In the data rows, zero lies at 7.5, halfway between 7 and 8.
Some points:
[ 7 10  8 11  5 11 11 12 10  5 10  9 10  6  3  6  9  3 11  3 12  4  2  4
 12  7  9  7  5  9  9  9  8  8  7  9 12  8  6  9  7  8  7 11  3  6  2  4
  6  8 13 10 12  3  8 12  1  8  7  7  6 12  3  9]
[14  8 10 14  5 12  8  5 11 13  8  1  7 13  5 10 15  8  9  6  5 10  6 10
  8  9  4  9  8  9  7  2 10  9  8  2 13 11  7  7 11  9  7  6  9 11  6  6
 15  2  8  0  6  7  8  4 11  8  4  8  5  6  5  9]
[ 7  7  7  8  7 10  5 10 12  7  5 13  6  6  8  5  9  8  6 10 11 11  7  4
 12  8  6 10  7  9  4  8 10 10  5  6  7 14  7  8  3  8  4  8  5  2 13  9
  0  8  8  1  4 13  6 10  8 13  6 13 10  5  3  9]
[14  8  4  4 10  8 12 10  6  8 11 11  6  2  8  7 12  8 12  3 11 11 10 10
  9  5 10 12  6 10  9  9  9  9  2  3 11  8  9 11  0  9 11  5  5  6  7  4
  5  7  8  7  7  8  9 15 12  9  2  6  7 11  7  9]
[ 6  5  8 12  7  6  7  4  5  8  1 11 11  8  8  7  7  9  7  7 11 12  6 10
 12  7 10 13 12  8  9  4  7  3 11  1 10 13  3  3  5  2 14  5  1  3  6 10
  7 11 11  5  9 10  4  8  7 12  1 14  7  9  9  8]
[ 5 10 12  5 13 11  7  2  7 13  9 14  9  5  6  7 10 11  6  1 11  9  3  0
  7 10  9  7  7  9  1 11  2  7  9 10 11  4 10 11  2  6 10  8 13  5  9  5
  8  8  4 10  4 11 10  9  8  7 11  7  4 14 10  7]
[ 6 10 10 13  9  3 12 10  5  5  8  7 11  6 10  5  8  3  5 14  2  4  8 10
 12  4  9  6 11  6  6 10  6  4  7 13  4 10  9  9  6  8 13  4 13  6  4 11
  7 14  8 12  5  4  6  5 12  2 10  3  2  9 14 12]
[12  7  6  7  9  9  5  2  3 15 11  6 10 13  1 12 12  1 10  4  9  5  3  7
  9 12  9  8  4 10 15  5  8  8  6  8 11 13 10 10 11 12 10  3 10  6  8  2
  8  2  5  2  7  7  9  9 13 10 14  8  7  6  0  6]
[ 7  9  9 11 12  1 12  8  9  8  4  0  9  6  5  6  8 10  8 12  7  8  8  7
  5  8  5  3  6 10  3  6  4  2  3 11  4  5  3  9 12  6  5  9 13 12  9  9
  8  5  5 11  9  7  6  1  5  4  7  7 11  8  9  9]
[ 7  3  1  6 10 10  1 10  1  6  7 11  6  5 10 13 13 11  1  8  5  0 10 12
  5  3  8 11  8  2  6 10  3 10 12  9  6  6  5  9  8 10  3  6  5  8  9  3
 15 13  5  9 15  7 11 10  3  6  6 12  3  3 11 11]
[ 5  6  2  3  4  6  9  5  4  5  7  8  6  6  1 14  8  5  8  1  5  0  6 11
  2  8  8  6  6  4  6  7  7  6  5  6  2  4  6  5  8  5  8  8  7 10  9  6
  7  3  2 10  9 10  8  9  7 15  8  9 10  6  9  8]
[ 4  7 11  6  1  7  5  4 10  8  4  9 10  3 12  5  2  3  9  6  9 12 11  0
 15  8  7  8  7  8  6  9  6  6  6  8  6 10  4  5  5  5  9  6  2  8  6  8
  0 11  6 12  7  3 12  7 10  4  9  6  9 13  8  7]
[ 3  6 12 10  6  7 10  6 10  5  6 10  9  6 13 13  3 12  2  5 13 10 12  5
  7  7  6  7  7  7  5  8  8  7 12  5  2  6  5  7  3  7 10  9 10  9  4 13
  3  5 10  7  7  6  9  2  3  7  9  0  7  6  5  7]
[ 1  7  7  3 11  9  8  8  9  3  6  7  7 11 12  5  0  9  9  8  9  4 12  5
  5  5  8  6  7  0  3 12 11 10  8  7  8  4  7  4  6  5  4  6  8 10  6  7
  2  7 10 14  8  6  5 10  8  7  9  7 11  5  5  8]
[ 8  6  8  8  8  8 12 10 13  6 11 12  6  5  4  2  6  6  9  7  6 10 13  8
 15  9 13  9  9  8  8  7  8  7  8  0  9  6 15  6  7  9 12  7  9  7  3 13
  8 11 10  9  3  6  4 11  0  9  7 10  6 11  8  9]
[ 5  9  8  5  3  7  5  6  8  5  7 11 11  1  9  5  9  4  2  6  8 11 10  8
  6  6  9  4  9 10  9  7  8  7  8 10  9  9 10 10  2 13  1  8 10  9  5 10
  2  7  9  9  3  2  3 13  7  5  9  7  4  2  6  5]
[ 4  7  0  3  3  7  1  8  7  5 10  4  3 12  7  5  5  9  7  6  8  5  3  7
  4 14  7  6  6  5  7 14  8 11 10 13  4  2  4  6 15  8  3  9  9  6 15  0
 13 10  9  7 13 12 10  5  6  4  4 11 11 10 13  4]
[10  3  1 10  7  4  7  7  8  8  3  6  0 10  3 12  4  9 13 11  7  1  9 10
  0 13  4 10  7  4  3  6 15  7 10  0  7  4  7  8 11 11  2 13 10  8  8 10
  9 11  4  7 11 12 12  9  8 14 10  4 12 11 14  6]
[12  9 12  0  9 10  7 10 12 10  8  2 14 11  9  7  8  7  9  9  5  6  6 11
  2  9  8 11  8  9 12  4  8  8  6  4 10 15 10  9  7  4  6  7  5 10  8  4
 13  5  3  3 12  3  6  2 14  7 10  8  6  3  2  0]
[12 11 10  7  8  3  9  9  7  7 10  4  8  7  7 11  8  8  4 10 10  9  6 11
  4  6  5  7  4  8 10  5  7 11 11 13  5  5 10 10  6  7 12  6  4  8  4  9
  9  9 13  5  5 10  4  4 10  5  3  6 13  5  4  4]
[ 5 11 12  2 10  8 10  6  3 10  8  8  4  5  9  5  9 12  9 10  3 12  9  6
 14  4  5  8  8  9  7 11  9  3  8 11  5  2  5  3 14  3  5  6  6  6  5 12
  9  4 12  8  4  6  8 11  7  5 10  7  6  7  8  9]
[ 8  6  5 10  5  5  8 13  4  4  8  7  9 11 14  4  4  8  7  9  2 15  3  8
  7  4  9  3 11 10  7  5  1  9  8 13  7  8 11 12 10  6 10  7  2  5 10 11
  9  8 12  8  7  8  8  7  8  5  6 11  4  5  6  8]
[ 9  9 11 14 11 10  2  7  9  7  8  4  3 13  8  5  3  8 12 15  3  5 11  8
  0  8  4  1  8  9 13  6  6  9  1 11 11  5  8  4 11 11  6 15 15 12 14 10
 10  6  0 11  8 10  7  0  4  7 11  6 11  7 14  7]
There is one direction along which these points spread out most. Take the direction at right angles to it along which they spread out most. Go by this last direction. How far along it is each point below, from 0 to 99? The average is 50, and the first point in the table lies past the average. One standard deviation of the points above along it is 16.
[10  3  1 10  7  4  7  7  8  8  3  6  0 10  3 12  4  9 13 11  7  1  9 10
  0 13  4 10  7  4  3  6 15  7 10  0  7  4  7  8 11 11  2 13 10  8  8 10
  9 11  4  7 11 12 12  9  8 14 10  4 12 11 14  6] -> 47
[12  7  6  7  9  9  5  2  3 15 11  6 10 13  1 12 12  1 10  4  9  5  3  7
  9 12  9  8  4 10 15  5  8  8  6  8 11 13 10 10 11 12 10  3 10  6  8  2
  8  2  5  2  7  7  9  9 13 10 14  8  7  6  0  6] -> 90
[ 7 10  8 11  5 11 11 12 10  5 10  9 10  6  3  6  9  3 11  3 12  4  2  4
 12  7  9  7  5  9  9  9  8  8  7  9 12  8  6  9  7  8  7 11  3  6  2  4
  6  8 13 10 12  3  8 12  1  8  7  7  6 12  3  9] -> 56
[ 7  9  9 11 12  1 12  8  9  8  4  0  9  6  5  6  8 10  8 12  7  8  8  7
  5  8  5  3  6 10  3  6  4  2  3 11  4  5  3  9 12  6  5  9 13 12  9  9
  8  5  5 11  9  7  6  1  5  4  7  7 11  8  9  9] -> 35
[ 1  7  7  3 11  9  8  8  9  3  6  7  7 11 12  5  0  9  9  8  9  4 12  5
  5  5  8  6  7  0  3 12 11 10  8  7  8  4  7  4  6  5  4  6  8 10  6  7
  2  7 10 14  8  6  5 10  8  7  9  7 11  5  5  8] -> 29
[12  9 12  0  9 10  7 10 12 10  8  2 14 11  9  7  8  7  9  9  5  6  6 11
  2  9  8 11  8  9 12  4  8  8  6  4 10 15 10  9  7  4  6  7  5 10  8  4
 13  5  3  3 12  3  6  2 14  7 10  8  6  3  2  0] -> 78
[12 11 10  7  8  3  9  9  7  7 10  4  8  7  7 11  8  8  4 10 10  9  6 11
  4  6  5  7  4  8 10  5  7 11 11 13  5  5 10 10  6  7 12  6  4  8  4  9
  9  9 13  5  5 10  4  4 10  5  3  6 13  5  4  4] -> 55
[ 5 11 12  2 10  8 10  6  3 10  8  8  4  5  9  5  9 12  9 10  3 12  9  6
 14  4  5  8  8  9  7 11  9  3  8 11  5  2  5  3 14  3  5  6  6  6  5 12
  9  4 12  8  4  6  8 11  7  5 10  7  6  7  8  9] -> 37
[ 7  7  7  8  7 10  5 10 12  7  5 13  6  6  8  5  9  8  6 10 11 11  7  4
 12  8  6 10  7  9  4  8 10 10  5  6  7 14  7  8  3  8  4  8  5  2 13  9
  0  8  8  1  4 13  6 10  8 13  6 13 10  5  3  9] -> 58
